128 stands for zero in the data rows.
Here are some points, one per row:
69 142 141 115 106 96 136 146 109 93 122 151 141 104 137 198 136 111 191 148 173 66 107 156 123 126 154 134 109 123 129 147 93 82 81 153 150
86 115 152 119 106 153 126 154 113 123 217 210 108 215 159 164 112 161 53 168 149 135 157 134 124 121 121 163 88 143 177 159 117 51 140 82 86
125 136 158 142 93 128 102 145 151 89 144 120 109 88 163 142 106 147 113 94 137 142 130 173 144 70 137 138 154 120 88 206 80 102 99 102 168
184 99 89 109 111 126 102 105 153 156 138 167 195 130 153 130 129 54 120 146 83 164 56 125 145 149 76 92 135 127 126 123 73 104 114 156 141
155 182 161 67 109 111 154 122 134 153 108 79 96 128 72 124 107 129 96 183 135 165 142 153 115 111 77 105 88 64 171 144 169 76 128 146 112
77 147 92 170 73 112 109 122 101 98 126 145 127 145 107 130 131 87 122 52 121 127 113 103 82 188 120 103 122 143 135 83 141 134 160 208 161
119 136 81 193 83 111 98 149 64 106 113 95 155 124 162 117 117 97 150 144 167 49 155 91 124 162 134 143 164 164 184 125 178 109 129 135 147
134 119 174 110 42 163 109 164 138 137 122 65 127 122 139 129 120 112 140 136 104 87 133 180 139 108 150 150 131 155 140 87 171 163 167 125 107
138 139 162 143 54 105 129 132 156 183 134 108 150 96 135 65 154 124 149 151 105 140 116 93 132 72 83 124 177 138 128 85 97 108 124 122 108
93 167 125 168 174 138 75 145 100 162 136 127 130 137 131 114 106 183 164 141 118 137 133 168 95 160 111 123 118 55 183 122 131 160 71 98 154
115 186 118 116 105 174 141 105 89 149 142 123 146 154 109 108 167 142 121 102 101 147 141 130 39 116 116 93 132 128 149 168 172 206 118 118 123
140 47 129 123 130 168 92 114 123 118 132 84 132 144 171 93 169 154 161 143 163 117 113 149 127 174 99 142 183 167 121 119 144 125 136 98 151
122 130 99 135 132 104 164 108 100 127 96 151 110 133 146 165 159 132 90 99 168 134 154 142 146 72 168 40 144 99 121 97 114 150 94 96 126
179 107 103 137 121 225 167 132 87 175 101 125 136 187 143 114 121 172 129 101 122 121 149 120 143 97 138 132 62 107 111 122 79 103 124 158 199
103 80 142 169 147 73 148 175 142 126 136 139 128 123 149 158 113 119 129 96 140 138 161 107 147 152 158 181 82 144 177 146 164 180 131 171 193
127 59 69 145 129 137 116 116 152 121 172 165 74 104 125 91 142 119 16 84 135 116 99 161 103 121 115 132 115 138 160 143 130 118 167 71 134
140 86 129 187 102 165 185 70 163 134 110 144 123 155 98 144 78 156 109 121 115 138 186 104 152 155 165 131 132 152 186 160 128 80 132 131 83
98 156 86 113 111 124 132 143 117 135 135 114 132 147 123 162 140 125 97 60 140 148 179 151 117 120 173 166 177 121 111 92 108 190 91 132 80
125 127 84 111 162 210 118 175 162 95 169 116 65 80 111 138 149 132 171 173 98 150 130 161 128 132 182 93 108 151 117 91 128 118 86 125 102
90 147 143 113 113 96 186 155 146 66 146 129 141 155 158 126 126 64 124 120 143 89 168 109 97 68 124 101 158 102 144 157 122 163 148 196 155
78 75 121 48 123 102 70 77 141 125 177 177 61 183 121 146 58 166 141 163 144 80 172 64 81 74 173 117 114 149 96 145 104 106 194 101 152
200 128 45 131 130 134 124 137 136 193 154 95 134 115 93 86 91 157 168 98 143 96 95 133 137 80 111 161 119 121 182 150 107 143 109 136 114
198 184 162 113 159 149 115 165 114 87 145 126 93 97 62 141 100 135 179 116 100 161 154 138 188 111 139 82 103 117 153 143 89 153 157 104 117
65 93 103 133 140 142 142 140 100 78 63 175 137 116 113 144 176 157 135 102 73 84 75 139 136 106 153 147 72 136 156 140 130 139 164 123 96
96 164 78 156 175 146 97 127 182 131 106 132 132 137 129 99 128 29 204 82 125 192 50 87 156 97 52 171 142 94 119 113 171 72 190 119 137
130 102 139 98 58 138 129 173 137 162 79 89 144 103 115 114 128 86 139 161 164 155 92 134 113 106 175 178 129 90 95 122 132 160 129 108 152
195 177 103 117 123 133 93 81 148 89 144 123 134 97 162 124 115 165 153 101 168 111 113 131 102 129 113 160 81 170 149 113 138 103 83 125 153
151 155 138 120 73 63 130 107 159 160 159 132 88 160 127 147 97 117 94 109 92 131 123 162 163 186 133 128 70 50 124 138 146 63 180 62 82
145 153 120 140 120 152 128 108 140 161 148 147 130 132 156 71 159 91 172 155 169 99 127 115 137 199 129 133 147 162 124 98 67 184 92 76 114
122 156 83 183 158 139 139 159 140 183 148 111 157 134 114 171 102 134 158 147 180 162 88 104 115 178 131 127 194 107 115 163 202 163 143 121 114
152 119 109 81 154 71 161 142 109 138 54 120 89 169 135 166 144 169 121 132 81 138 140 155 163 80 117 107 164 148 72 110 145 112 110 93 99
142 165 121 116 127 83 161 152 78 165 83 149 117 201 91 196 94 116 95 160 90 139 110 173 179 118 124 115 149 190 90 148 144 169 114 108 151
123 168 151 140 198 112 141 104 93 120 160 45 137 122 101 135 173 133 101 118 63 177 83 121 84 106 252 125 129 161 157 183 94 61 65 110 149
107 137 194 142 135 101 127 96 158 159 99 126 150 94 82 93 71 119 105 170 143 118 72 152 198 100 158 109 123 7 105 170 126 135 103 145 128
126 110 107 153 110 127 52 79 134 108 125 146 131 106 128 150 161 104 72 110 135 95 105 161 106 145 114 169 143 114 134 100 123 123 130 98 150
106 146 76 125 148 90 185 122 129 130 121 98 206 199 77 78 105 74 138 117 158 87 197 153 131 117 107 157 129 120 83 160 112 101 94 136 127
144 170 129 148 179 130 142 118 111 114 158 140 142 99 158 127 102 116 121 105 67 77 72 120 119 187 123 164 153 100 93 101 131 156 152 93 123
88 87 177 124 127 90 94 157 61 122 162 82 139 133 143 131 168 116 122 155 128 103 147 76 148 159 118 95 125 122 175 115 109 102 116 169 161
147 132 120 83 95 126 159 40 127 134 164 102 92 101 127 113 174 161 128 140 121 135 133 115 107 152 77 169 97 129 155 143 126 149 90 159 155
123 159 152 41 154 148 143 151 149 168 125 162 96 106 160 58 135 93 107 136 131 105 131 135 144 160 170 90 179 179 175 93 124 127 114 146 148
111 174 140 188 180 130 118 80 108 164 116 122 98 141 180 125 111 127 144 144 145 162 98 58 177 135 110 94 118 142 67 106 184 143 124 129 135
179 124 116 141 135 141 82 89 180 48 173 110 154 130 111 140 134 151 161 161 121 129 130 119 117 113 86 163 105 132 164 73 130 160 83 95 163
131 81 156 126 157 131 122 144 113 80 123 160 156 106 105 172 125 212 161 114 152 112 104 113 114 131 154 133 148 116 120 123 171 101 161 176 125
136 127 112 100 97 113 128 176 144 67 74 103 150 177 132 70 158 170 142 168 143 150 151 105 199 133 171 153 101 111 119 132 130 123 163 124 105
133 142 156 74 122 114 112 189 79 104 96 129 129 108 108 98 86 126 118 137 124 156 134 87 148 161 156 128 135 112 99 105 150 134 113 82 112
150 130 168 96 117 105 159 184 84 130 126 165 112 97 96 71 143 118 180 126 133 171 139 138 137 148 159 100 124 110 115 122 141 118 143 65 109
113 135 127 130 123 96 159 123 121 103 80 76 168 148 107 106 65 114 97 131 112 145 106 155 105 165 123 60 106 100 142 121 102 107 198 179 137
151 102 117 155 134 141 145 174 78 120 76 110 75 184 139 165 131 167 133 164 137 107 119 85 56 60 108 153 48 149 153 108 127 149 142 157 148
71 122 111 135 152 119 163 127 125 121 170 126 139 104 184 116 72 146 162 113 130 157 97 165 130 113 97 115 157 125 116 87 63 149 91 121 97
165 114 126 96 181 135 103 119 163 150 134 140 157 158 100 161 170 107 105 86 142 154 120 89 111 123 108 173 158 171 137 105 204 129 121 218 89
49 120 101 112 160 137 144 116 106 139 126 124 192 56 106 140 101 134 102 100 150 161 204 151 122 103 102 99 124 176 93 115 130 144 121 70 141
122 125 118 136 133 140 138 130 168 123 128 115 119 139 92 129 184 148 111 115 98 84 130 107 137 173 94 106 136 118 100 158 25 92 177 152 125
95 140 223 150 109 107 93 99 211 120 124 132 151 128 138 111 166 161 132 108 151 129 85 134 106 145 94 98 130 188 113 161 134 148 83 164 149
133 136 162 141 140 115 125 130 87 106 114 181 83 112 122 109 86 108 172 149 80 151 181 205 142 117 113 136 171 121 80 150 111 122 106 140 74
134 129 140 155 81 135 168 122 131 131 180 151 146 131 105 71 173 178 140 210 86 123 146 105 154 121 135 129 174 146 96 93 135 90 163 170 163
152 72 162 109 114 122 150 79 122 163 100 93 129 134 90 150 87 88 116 100 140 148 126 98 131 134 171 154 104 116 145 159 142 154 129 116 48
132 100 138 122 114 149 99 74 136 142 156 125 141 112 167 156 152 138 135 86 119 97 155 138 174 131 123 141 145 117 145 175 200 149 141 141 128
114 138 88 129 130 171 124 155 127 136 110 143 149 72 137 146 113 124 48 128 65 122 132 60 90 189 74 95 150 105 107 163 131 156 100 120 114
181 79 159 144 190 81 79 143 104 152 138 124 166 85 143 121 128 134 100 158 177 150 143 156 122 133 101 114 63 138 57 161 147 156 150 177 78
157 79 190 184 157 182 143 111 190 120 139 140 73 146 137 151 148 93 112 76 177 98 110 108 144 98 100 97 116 143 79 76 161 102 101 120 149
97 146 127 113 127 137 145 111 116 83 106 142 106 134 175 186 156 123 143 186 194 133 134 155 131 106 130 214 139 145 163 132 83 133 185 140 145
174 132 133 121 194 141 113 150 197 164 74 195 115 64 173 140 185 111 128 136 63 144 187 125 55 142 160 92 142 147 117 91 76 132 169 124 106
Along one direction, these points spread out more than along any other. Take the direction at right angles to it along which they spread out most. Go by this last direction. How far along it is each point below, from 0 to 99? The average is 50, and the first point in the table lies past the average. One standard deviation of the points above along it is 16.
134 129 140 155 81 135 168 122 131 131 180 151 146 131 105 71 173 178 140 210 86 123 146 105 154 121 135 129 174 146 96 93 135 90 163 170 163 53
103 80 142 169 147 73 148 175 142 126 136 139 128 123 149 158 113 119 129 96 140 138 161 107 147 152 158 181 82 144 177 146 164 180 131 171 193 69
157 79 190 184 157 182 143 111 190 120 139 140 73 146 137 151 148 93 112 76 177 98 110 108 144 98 100 97 116 143 79 76 161 102 101 120 149 49
200 128 45 131 130 134 124 137 136 193 154 95 134 115 93 86 91 157 168 98 143 96 95 133 137 80 111 161 119 121 182 150 107 143 109 136 114 40
125 127 84 111 162 210 118 175 162 95 169 116 65 80 111 138 149 132 171 173 98 150 130 161 128 132 182 93 108 151 117 91 128 118 86 125 102 45
106 146 76 125 148 90 185 122 129 130 121 98 206 199 77 78 105 74 138 117 158 87 197 153 131 117 107 157 129 120 83 160 112 101 94 136 127 49
93 167 125 168 174 138 75 145 100 162 136 127 130 137 131 114 106 183 164 141 118 137 133 168 95 160 111 123 118 55 183 122 131 160 71 98 154 39
198 184 162 113 159 149 115 165 114 87 145 126 93 97 62 141 100 135 179 116 100 161 154 138 188 111 139 82 103 117 153 143 89 153 157 104 117 42
140 86 129 187 102 165 185 70 163 134 110 144 123 155 98 144 78 156 109 121 115 138 186 104 152 155 165 131 132 152 186 160 128 80 132 131 83 69
133 136 162 141 140 115 125 130 87 106 114 181 83 112 122 109 86 108 172 149 80 151 181 205 142 117 113 136 171 121 80 150 111 122 106 140 74 41
107 137 194 142 135 101 127 96 158 159 99 126 150 94 82 93 71 119 105 170 143 118 72 152 198 100 158 109 123 7 105 170 126 135 103 145 128 30
96 164 78 156 175 146 97 127 182 131 106 132 132 137 129 99 128 29 204 82 125 192 50 87 156 97 52 171 142 94 119 113 171 72 190 119 137 14
